rotation steps, each row followed by its count of steps:
The counts run from 0 to 485.
[142 152 117 158 131  97 129  96 159 120 121 140 164 138 146 107 134  96
 150 103  89 137  86 108 187  97 119  96 176 157  83  85 128 158  89 130
 148 147  97 177 152 100 123 141 114 149 133 112 136 126  97 137 142 100]	250
[132 156 142 155 147 116 143  84 187  67  92 139 130 161 155 120 155  84
 149 108 115 133  99 128 141 119 144 101 133 182 125  76 113 139 135 104
 118 120 101 120 130 123 115 137 102 169 106 129 120 112 103 143 173  88]	293
[138 135 106 161 133 107 137 109 175  96 103 135 144 159 150  95 129 118
 119 100 110 133  83 112 164  92 133 102 171 168 103  73 150 152 102 109
  96 130  97 169 132 107 124 145  86 155 124 131 119 131  95 112 157  88]	376
[117 154 130 167 143 117 134  97 189  92  95 135 144 168 144 114 132  89
 159 100 113 153 104 122 158 100 138  74 180 173 115  78 115 130 118 107
 130 153  91 148 141 115 119 109  96 135 115 144 121 126 113 126 165 106]	171
[139 154 105 158 124  84 131 108 174 106 113 167 146 139 165 102 150 121
 148 112 111 115 100 132 178 111 135 104 152 141  93  89 149 151  83  98
 114 108 104 161 137  94 113 160  95 177 121 112 132 106  95 129 133  79]	222
[115 166 111 147 138 112 140  89 169 101 112 145 157 154 160 109 161  90
 143 113 131 125  99 128 170 104 145  91 161 164  95  98 122 133 109 111
 113 122 103 156 145 121 126 151 103 179  92 120 118 119  87 159 165  80]	436
[109 156 112 163 115 115 132  97 169  91 113 155 126 172 141  96 131 144
 158 108 116 139 111 129 177 106 118  94 182 162 110  61 130 131  92 107
 131 137 118 161 142 105 122 117  94 170 122 135 134 120  92 124 161  92]	380
[137 145 131 169 145 135 140  80 162  75 125 119 130 168 132 120 139  82
 165 107  89 134  89  99 152  98 113  97 158 184 129  60 108 163 135 128
 134 155 111 138 145 125 124 123 113 147 120 130 135 118 101 145 160 100]	463
[161 132 119 167 118 111 120  92 160  99 114 141 128 150 151 109 124 126
 141 107  91 131  78 108 167 105 108 110 164 152 112  52 139 146 106 119
 132 134  95 166 129  93  96 125 102 163 137 120 139 120  74 119 171 102]	384
[112 166 135 159 129 106 130 111 176  96 120 146 153 152 153 112 154 104
 166 109  98 141 117 110 172  96 139  91 166 189  90  79 116 141 101 118
 155 140 117 166 168 114 121 144 100 164 110 137 138 120 120 140 133  93]	314
[124 151 139 173 133 115 123  99 182 105 110 142 136 151 159 124 147  99
 171 111  99 147 108 126 155 100 121  76 170 149 111  65 116 120 122 121
 151 146  84 162 142 100  93 107  92 145 120 132 129 116  98 143 175 122]	106
[116 154 105 175 116 105 123 100 173 111 121 158 138 159 139 101 132 128
 171 108 111 132 107 129 185  96 113  83 191 143 103  74 138 141  90 110
 134 147 110 168 141  99 126 115  97 148 131 120 139 117  98 125 143  98]	457
[141 164 126 157 141 107 121  99 169 104 117 144 165 139 155 123 143  80
 167 109  95 139  99 104 178  98 138  87 170 175  88  88 114 146 102 118
 154 140 103 161 161 104 113 137 122 156 117 129 139 116 108 148 141  93]	31
[106 165 101 163 122 113 129 102 168  98 129 154 150 160 147 100 143 123
 164 111 116 127 112 120 183  97 132  89 186 168  94  83 130 138  90 108
 131 137 124 172 155 111 127 135  99 171 110 126 142 115  99 141 140  85]	238
[159 135 126 179 134 110 115 102 179  95 102 146 133 137 166 123 135 108
 147 112  93 133  90 113 151 103 129  95 156 149 115  64 140 135 122 108
 121 122  82 160 125  89  83 123  96 151 121 129 135 112  90 120 172 108]	308
[125 161 130 147 147 115 153  89 175  85 111 137 145 154 163 114 172  75
 141 115 115 122  96 121 153 113 143 103 134 181 104  88 116 148 126 113
 113 113 100 135 141 125 121 162 103 178  97 123 120 116 102 162 161  78]	217
[130 167 130 155 135  87 142  92 199  97  82 162 142 151 154 114 147  92
 152  97 124 142 106 148 164 120 149  81 155 148 109  96 126 129 104  90
 127 127  77 125 126 107 123 129 101 148 124 127 118 113 110 125 165  92]	78
[135 170 128 146 131 111 130  80 167  84 112 157 139 146 165 124 161 107
 167 118 116 125 109 128 167 126 138 105 147 168 108  82 108 129 114 107
 140 114 111 137 143 112 107 138 118 194 105 125 139 102  84 158 170  79]	11
[109 163 143 176 130 100 144  99 181  89 132 152 123 159 143 116 160 106
 196 114  87 135 123 128 159 100 112  81 156 159 120  65 115 154 107 112
 154 146 117 142 155 116 123 125  91 145 127 118 142 106 129 138 125 107]	115
[154 147 135 163 145  81 155  92 191 102  91 142 133 146 157 114 147  81
 132  96 100 132  81 142 152 115 127  98 134 134 111  86 139 159 108 103
 112 122  67 129 117 105 121 144  94 138 139 107 108 122 106 122 163 100]	280
[132 167 121 150 141 121 135  69 174  70 105 146 142 159 148 117 146  82
 162 112 126 127  95 125 168 122 139  98 151 175 117  91 106 142 123 106
 123 128 113 118 140 124 126 129 126 175 109 124 132 102  92 156 172  78]	152
[162 151 111 158 119 109 118  87 157  88 113 149 136 144 144 110 123 123
 154 110  96 127  87 110 184 118 122 113 166 163 109  67 129 146  95 112
 137 132 116 151 133  95 110 131 123 177 132 119 148 109  76 124 162  83]	165
[121 143 111 162 123 114 143  92 170  80 123 144 114 159 160  99 163 126
 149 121 117 112  98 133 149 113 121 107 141 155 125  63 137 143 115 104
  98 106 114 152 131 116 113 148  82 191 107 114 123 111  81 143 167  81]	8
[156 146 124 160 122 106 115  93 172  99  97 156 133 139 161 118 133 123
 147 106 110 131  92 128 167 120 128 103 160 145 107  66 136 125 107 108
 135 122  88 160 125  89  88 128 107 176 126 124 133 113  70 127 185  94]	89
[137 157 119 151 124 104 124  88 169 105 103 158 142 138 170 119 152 110
 154 119 118 127 101 136 171 121 133  95 157 139  98  85 125 119 105 108
 133 116  91 154 132  96  96 136 109 187 108 119 131 111  71 151 175  91]	12
[147 136 125 170 142 104 142  91 180  91 104 138 125 147 170 116 160  87
 139 117 112 114  83 134 138 113 129  98 131 134 124  76 139 146 130 104
  95 109  76 140 115 110 101 144  85 157 111 107 112 112  88 143 177  98]	215
[119 136 101 173 141 120 134 104 173 103 114 127 148 167 146  97 136  99
 132 109 113 129  86 110 159  79 128  84 182 164 106  74 143 153 112 118
  97 141  96 174 139 114 124 133  82 144 106 132 122 132 100 127 154  95]	453
[123 161 116 160 113  84 147  84 176 104 105 165 117 154 140  99 147 126
 161 107 115 124 106 159 175 126 111 100 153 123 116  76 138 141  84 100
 131 124 101 135 122 111 130 131  96 166 142  99 125 110  89 130 156  89]	69
[122 154 122 172 149 112 137 109 192  70 107 140 142 160 158 111 156  89
 156 112 113 123 113 114 148  95 149  84 156 189 114  83 132 149 122  92
 105 126 109 141 145 118 123 142  86 154  99 137 125 112 129 131 138  84]	18
[155 142 129 175 128 108 126 110 161  86 136 142 127 141 152 114 145 116
 166 114  73 117  98  94 165  98 114 112 148 177 110  55 138 172 107 119
 138 129 122 164 153 101 113 149 100 162 131 118 151 110 112 129 124  94]	318
[131 136 126 168 132 123 151  85 149 110 136 118 129 157 159 110 165  91
 148 118  91 118  79 117 147  95  99 104 140 145 113  57 122 163 126 141
 124 132  91 165 139 116 111 149  90 162 114 100 124 126  82 162 171 108]	121
